In the data rows, zero lies at 4.5, halfway between 4 and 5.
Here are some points, one per row:
[3 4 9 4 6 8 3 5 2 8 5 7 5 2 4 6 7 3 5 6 3 6 7 6 6 2 5 6 7 6 3 7 5 5 5 6 4
 5 4 6 6 5 7 6 5 6 8 6 6 1 5 4 5 3 6 4 4 5 4 6 6 6]
[6 5 5 4 3 5 6 3 5 4 4 4 6 6 3 9 4 4 5 6 4 5 3 4 2 5 6 2 4 4 5 3 3 5 4 3 1
 4 5 3 5 3 2 6 5 5 4 3 3 1 4 3 4 6 5 7 9 3 5 8 4 3]
[4 5 4 2 3 5 4 4 4 5 3 6 2 8 7 3 4 4 5 2 3 4 4 5 5 5 5 6 5 5 5 4 1 9 5 1 4
 4 5 4 1 4 7 6 3 5 6 5 3 7 2 6 5 7 2 1 8 3 3 7 5 2]
[3 5 4 6 4 5 3 4 6 3 1 5 5 5 6 4 3 6 5 6 0 4 5 4 2 3 1 4 3 3 3 5 3 5 4 6 5
 3 0 4 4 5 5 3 6 2 4 3 5 4 6 4 7 5 4 3 4 4 6 4 4 5]
[4 1 4 6 4 5 6 2 4 6 1 8 6 6 3 4 8 4 5 3 5 5 4 6 5 4 6 5 6 5 3 5 4 2 6 2 5
 3 1 5 3 3 3 6 2 7 3 2 4 7 9 4 3 6 6 6 5 7 7 3 6 3]
[5 3 4 5 4 4 2 3 5 2 6 5 3 5 4 0 4 5 7 4 5 2 4 6 6 3 6 3 4 4 5 7 4 3 4 4 4
 2 5 4 5 6 3 5 4 7 3 5 3 0 5 1 5 5 4 4 6 4 4 7 2 2]
[4 5 4 4 5 5 1 6 6 5 5 3 6 3 4 5 5 0 7 5 4 6 4 4 6 7 7 4 2 4 4 7 6 5 7 5 5
 5 3 4 6 5 5 8 7 0 4 3 5 6 4 6 4 5 6 4 6 5 5 3 4 3]
[4 6 1 6 2 5 4 4 7 4 4 3 7 4 5 5 8 7 5 5 6 2 7 4 6 6 4 4 4 7 6 6 3 5 5 5 4
 6 5 3 5 2 7 6 1 7 6 3 5 5 3 3 3 5 5 4 1 3 6 5 3 6]
[7 6 6 7 6 6 7 3 6 7 7 5 3 8 5 4 6 7 4 6 4 6 5 6 2 6 5 6 5 6 4 7 4 5 4 7 5
 3 6 2 6 5 6 7 6 5 6 6 6 7 3 1 4 6 6 7 6 7 4 1 5 5]
[1 4 3 5 4 4 8 5 6 4 8 3 6 4 6 6 6 4 6 2 4 9 5 5 5 3 5 4 9 3 7 7 3 8 2 4 5
 6 6 6 5 4 2 3 8 5 2 4 6 5 4 3 6 7 7 3 3 6 5 5 5 5]
[7 5 4 5 6 7 6 5 4 5 5 4 8 2 4 5 3 8 8 5 5 6 9 2 9 8 5 5 5 4 3 3 7 5 5 6 4
 2 6 5 4 5 6 3 4 5 4 6 6 5 4 7 6 8 5 5 8 3 8 4 7 3]
[6 7 6 3 3 5 6 6 5 5 6 7 4 1 5 4 4 8 5 6 4 5 7 6 2 8 5 6 6 7 4 6 3 3 5 5 6
 7 7 6 6 5 5 7 5 3 1 4 5 4 7 6 5 4 3 5 4 6 4 7 2 4]
[5 5 6 2 5 1 4 6 3 4 3 5 5 3 1 3 7 6 4 5 0 4 4 3 6 5 4 1 4 0 6 3 4 3 5 2 3
 1 7 2 2 5 4 4 6 3 6 5 5 6 3 4 3 4 0 4 1 6 5 4 5 2]
[6 7 6 2 6 4 6 6 6 4 5 4 3 3 2 6 5 7 6 7 8 4 0 5 6 6 4 4 5 5 6 6 6 8 6 3 6
 6 0 7 6 6 5 5 5 5 5 6 5 6 2 5 4 5 5 6 5 6 5 6 6 5]
[3 5 3 4 3 3 6 6 2 7 3 6 3 3 4 6 3 6 3 4 6 4 2 4 5 4 6 5 1 4 4 5 5 1 2 4 8
 5 6 2 7 4 6 6 6 5 4 3 3 3 4 3 9 7 5 2 3 4 4 3 8 6]
[3 4 6 5 3 2 4 0 3 4 3 3 1 2 4 4 3 3 3 4 7 2 6 1 4 4 5 3 2 3 1 5 4 9 5 5 5
 3 6 6 4 3 1 5 5 4 4 4 4 5 5 3 3 5 3 5 2 4 5 4 3 5]
[6 4 2 5 6 1 8 2 5 7 4 3 4 4 2 2 4 3 4 5 5 6 6 4 5 3 2 6 2 4 7 4 5 5 2 3 4
 4 4 5 3 4 8 4 6 3 4 3 5 1 6 5 1 3 5 4 5 3 4 5 4 4]
[4 5 5 6 9 0 1 4 3 3 5 6 4 9 6 7 6 7 5 5 6 5 6 2 5 4 7 2 5 7 8 6 6 4 6 8 5
 6 6 7 3 4 4 6 6 3 6 5 3 5 5 8 5 5 6 4 7 6 5 6 6 6]
[7 5 1 5 6 4 7 5 3 4 7 7 3 5 7 4 4 1 0 2 1 5 7 7 8 7 8 3 4 6 5 4 4 4 4 6 5
 5 0 4 5 2 2 4 3 4 5 6 5 3 3 6 3 5 1 8 4 4 3 5 6 7]
[5 2 3 5 6 8 6 5 3 5 6 4 4 5 4 4 6 6 3 5 5 5 3 1 3 7 3 3 4 5 4 5 6 7 6 5 5
 5 5 1 3 7 2 3 3 5 4 1 2 2 5 5 5 2 6 3 2 3 0 3 5 3]
[5 5 3 5 2 4 4 4 3 6 2 5 4 8 5 5 4 5 5 3 7 3 4 8 5 5 4 4 6 5 2 5 2 4 4 4 4
 5 6 5 5 7 5 2 7 3 4 5 5 1 4 8 5 2 5 8 1 4 6 1 5 2]
[5 2 5 4 3 7 5 4 3 0 6 5 4 4 5 5 6 3 2 6 6 3 4 5 2 4 5 6 5 4 7 4 5 4 5 5 5
 3 4 5 5 6 7 4 2 0 6 5 5 4 5 3 4 5 5 4 3 4 7 5 5 4]
[6 3 5 4 5 4 3 7 7 6 4 6 5 6 6 4 5 5 6 5 3 2 5 6 4 6 6 7 5 1 7 2 8 8 6 5 5
 6 7 5 5 5 5 5 3 6 2 7 5 3 6 4 5 4 5 6 4 5 6 2 6 8]
[3 5 5 6 4 5 4 6 4 0 8 6 7 4 5 4 2 5 3 5 5 4 3 3 4 3 5 9 4 2 3 6 3 4 2 1 5
 2 5 5 3 4 5 8 4 8 4 3 5 4 2 9 4 1 6 6 5 6 4 2 3 7]
[4 5 5 3 5 5 6 4 5 2 1 7 4 4 4 5 3 2 5 5 4 2 8 3 5 5 5 4 5 6 4 5 6 3 4 1 4
 6 5 4 3 6 5 0 5 3 3 5 3 5 2 3 4 4 7 4 5 8 3 2 3 6]
[4 6 7 4 2 3 3 1 3 7 7 3 3 4 6 5 4 1 5 6 4 5 4 3 4 7 3 3 5 3 8 3 2 2 5 5 3
 3 3 5 5 4 6 3 1 6 2 7 2 6 4 5 7 1 6 4 4 5 5 3 5 5]
[4 5 4 4 1 5 3 4 5 4 6 4 7 9 1 5 5 3 2 7 4 4 3 5 7 4 2 5 4 5 1 4 6 6 3 5 7
 4 7 3 6 3 4 2 5 4 2 5 6 8 5 3 4 2 4 4 6 5 5 9 6 7]
[6 2 4 6 2 4 3 5 1 5 2 2 7 4 4 8 5 5 6 2 7 4 9 7 4 2 2 6 4 2 7 3 6 4 4 6 6
 3 2 3 5 6 4 5 5 5 4 6 4 8 5 6 4 7 2 5 6 5 0 5 1 4]
[3 1 2 2 5 4 3 3 5 7 5 2 1 3 3 5 5 6 4 4 4 6 3 4 2 2 6 4 5 5 2 3 2 2 5 6 6
 6 5 3 3 6 4 4 1 5 3 5 8 3 1 4 3 4 4 3 6 6 6 3 2 5]
[6 8 3 4 6 6 2 6 3 5 1 6 9 3 3 2 3 3 1 3 7 6 2 3 1 4 3 5 5 4 4 5 1 5 4 8 5
 5 5 5 6 4 3 3 3 6 3 8 4 3 5 4 1 6 5 2 4 5 4 4 6 4]
[5 6 5 4 2 9 5 6 6 6 6 2 3 9 3 3 4 6 5 5 5 6 6 3 5 4 6 6 1 5 5 2 4 2 5 3 4
 7 5 6 5 5 3 6 5 6 7 7 5 4 6 5 5 7 5 3 2 6 5 3 3 4]
[2 4 4 5 3 5 4 4 5 4 2 6 4 2 4 0 5 7 6 5 4 8 3 6 5 4 3 2 4 4 3 2 6 5 2 5 3
 7 6 4 6 2 3 6 2 1 5 5 4 6 2 5 5 6 9 8 4 4 3 6 3 5]
[6 6 4 5 6 4 5 6 6 2 3 4 2 3 6 5 5 0 5 4 2 2 4 3 5 5 0 5 7 4 5 5 4 3 5 5 7
 7 7 5 5 6 4 5 3 5 9 5 6 5 7 6 7 4 5 7 6 4 6 5 4 3]
[3 5 6 5 6 3 2 7 5 6 8 3 4 5 3 5 4 4 5 2 6 0 4 4 5 4 2 5 7 6 1 2 4 5 2 5 1
 5 2 4 2 2 5 5 4 1 3 4 4 3 6 3 5 7 2 4 5 5 3 1 5 3]
[4 4 5 7 9 5 6 7 5 7 4 2 4 5 7 5 2 5 5 1 6 4 4 3 2 5 8 5 4 2 4 4 5 4 5 4 2
 5 4 4 3 6 7 4 5 5 5 4 4 7 4 4 4 3 6 6 2 5 6 9 4 4]
[5 5 2 5 4 5 5 5 6 5 6 4 4 1 4 6 1 7 4 5 4 5 3 6 7 0 6 5 5 8 5 5 5 5 5 7 5
 5 6 3 4 4 4 5 5 4 6 5 1 7 7 4 5 0 4 5 5 6 6 3 4 2]
[2 4 5 0 7 5 7 4 2 4 5 6 6 8 7 4 1 5 7 4 5 5 5 5 4 3 2 2 3 5 5 6 6 4 5 4 2
 6 5 4 9 4 5 5 3 6 4 2 6 6 5 3 2 3 3 4 4 1 5 2 3 4]
[3 5 6 5 6 4 4 4 7 4 5 3 6 2 7 5 6 7 0 5 5 4 1 7 8 6 4 3 4 4 4 4 4 5 7 5 2
 5 6 5 7 6 8 2 6 6 6 4 6 5 8 5 5 6 5 4 6 6 3 3 2 6]
[6 3 4 5 6 6 0 3 3 2 5 3 1 2 5 6 5 6 7 3 1 3 3 7 4 4 2 5 3 8 5 5 5 3 5 2 4
 5 7 6 5 3 4 2 6 5 2 4 4 6 4 5 2 6 6 5 4 3 4 4 8 5]
[5 3 8 4 6 6 6 3 7 3 5 4 5 3 4 3 5 3 3 5 7 5 6 7 4 4 4 5 5 5 5 3 5 3 5 8 6
 6 5 2 2 4 5 4 7 8 4 2 1 4 2 7 5 6 3 4 2 3 7 5 5 4]
[5 5 4 8 3 3 5 3 5 6 5 6 8 2 8 3 4 3 7 8 7 5 3 3 2 4 6 4 5 8 4 3 5 3 5 2 4
 5 5 6 2 7 3 4 7 5 7 5 8 6 5 4 6 4 0 5 5 2 3 4 7 7]
[4 5 5 3 2 2 3 6 6 3 2 3 3 5 4 4 4 5 2 2 5 8 4 4 3 7 6 6 7 4 3 4 7 1 5 4 5
 2 4 7 5 1 4 3 5 5 6 4 4 4 4 2 4 1 5 3 5 0 3 2 5 3]
Along one direction, these points spread out more than along any other. Take the direction at right angles to it along which they spread out most. Go by this last direction. For each point below, how far along it does it lie, from 0 to 99? The average is 50, and the first point in the table lies past the average. One standard deviation of the points above along it is 16.
[5 5 3 5 2 4 4 4 3 6 2 5 4 8 5 5 4 5 5 3 7 3 4 8 5 5 4 4 6 5 2 5 2 4 4 4 4
 5 6 5 5 7 5 2 7 3 4 5 5 1 4 8 5 2 5 8 1 4 6 1 5 2] 61
[6 7 6 2 6 4 6 6 6 4 5 4 3 3 2 6 5 7 6 7 8 4 0 5 6 6 4 4 5 5 6 6 6 8 6 3 6
 6 0 7 6 6 5 5 5 5 5 6 5 6 2 5 4 5 5 6 5 6 5 6 6 5] 47
[3 5 3 4 3 3 6 6 2 7 3 6 3 3 4 6 3 6 3 4 6 4 2 4 5 4 6 5 1 4 4 5 5 1 2 4 8
 5 6 2 7 4 6 6 6 5 4 3 3 3 4 3 9 7 5 2 3 4 4 3 8 6] 76
[5 5 2 5 4 5 5 5 6 5 6 4 4 1 4 6 1 7 4 5 4 5 3 6 7 0 6 5 5 8 5 5 5 5 5 7 5
 5 6 3 4 4 4 5 5 4 6 5 1 7 7 4 5 0 4 5 5 6 6 3 4 2] 65
[3 5 6 5 6 4 4 4 7 4 5 3 6 2 7 5 6 7 0 5 5 4 1 7 8 6 4 3 4 4 4 4 4 5 7 5 2
 5 6 5 7 6 8 2 6 6 6 4 6 5 8 5 5 6 5 4 6 6 3 3 2 6] 61
[4 5 4 4 5 5 1 6 6 5 5 3 6 3 4 5 5 0 7 5 4 6 4 4 6 7 7 4 2 4 4 7 6 5 7 5 5
 5 3 4 6 5 5 8 7 0 4 3 5 6 4 6 4 5 6 4 6 5 5 3 4 3] 35
[4 6 7 4 2 3 3 1 3 7 7 3 3 4 6 5 4 1 5 6 4 5 4 3 4 7 3 3 5 3 8 3 2 2 5 5 3
 3 3 5 5 4 6 3 1 6 2 7 2 6 4 5 7 1 6 4 4 5 5 3 5 5] 47
[4 5 5 6 9 0 1 4 3 3 5 6 4 9 6 7 6 7 5 5 6 5 6 2 5 4 7 2 5 7 8 6 6 4 6 8 5
 6 6 7 3 4 4 6 6 3 6 5 3 5 5 8 5 5 6 4 7 6 5 6 6 6] 19
[7 6 6 7 6 6 7 3 6 7 7 5 3 8 5 4 6 7 4 6 4 6 5 6 2 6 5 6 5 6 4 7 4 5 4 7 5
 3 6 2 6 5 6 7 6 5 6 6 6 7 3 1 4 6 6 7 6 7 4 1 5 5] 67
[6 3 5 4 5 4 3 7 7 6 4 6 5 6 6 4 5 5 6 5 3 2 5 6 4 6 6 7 5 1 7 2 8 8 6 5 5
 6 7 5 5 5 5 5 3 6 2 7 5 3 6 4 5 4 5 6 4 5 6 2 6 8] 46
[4 6 1 6 2 5 4 4 7 4 4 3 7 4 5 5 8 7 5 5 6 2 7 4 6 6 4 4 4 7 6 6 3 5 5 5 4
 6 5 3 5 2 7 6 1 7 6 3 5 5 3 3 3 5 5 4 1 3 6 5 3 6] 60
[3 5 5 6 4 5 4 6 4 0 8 6 7 4 5 4 2 5 3 5 5 4 3 3 4 3 5 9 4 2 3 6 3 4 2 1 5
 2 5 5 3 4 5 8 4 8 4 3 5 4 2 9 4 1 6 6 5 6 4 2 3 7] 71
[6 3 4 5 6 6 0 3 3 2 5 3 1 2 5 6 5 6 7 3 1 3 3 7 4 4 2 5 3 8 5 5 5 3 5 2 4
 5 7 6 5 3 4 2 6 5 2 4 4 6 4 5 2 6 6 5 4 3 4 4 8 5] 43
[5 6 5 4 2 9 5 6 6 6 6 2 3 9 3 3 4 6 5 5 5 6 6 3 5 4 6 6 1 5 5 2 4 2 5 3 4
 7 5 6 5 5 3 6 5 6 7 7 5 4 6 5 5 7 5 3 2 6 5 3 3 4] 65
[6 7 6 3 3 5 6 6 5 5 6 7 4 1 5 4 4 8 5 6 4 5 7 6 2 8 5 6 6 7 4 6 3 3 5 5 6
 7 7 6 6 5 5 7 5 3 1 4 5 4 7 6 5 4 3 5 4 6 4 7 2 4] 66
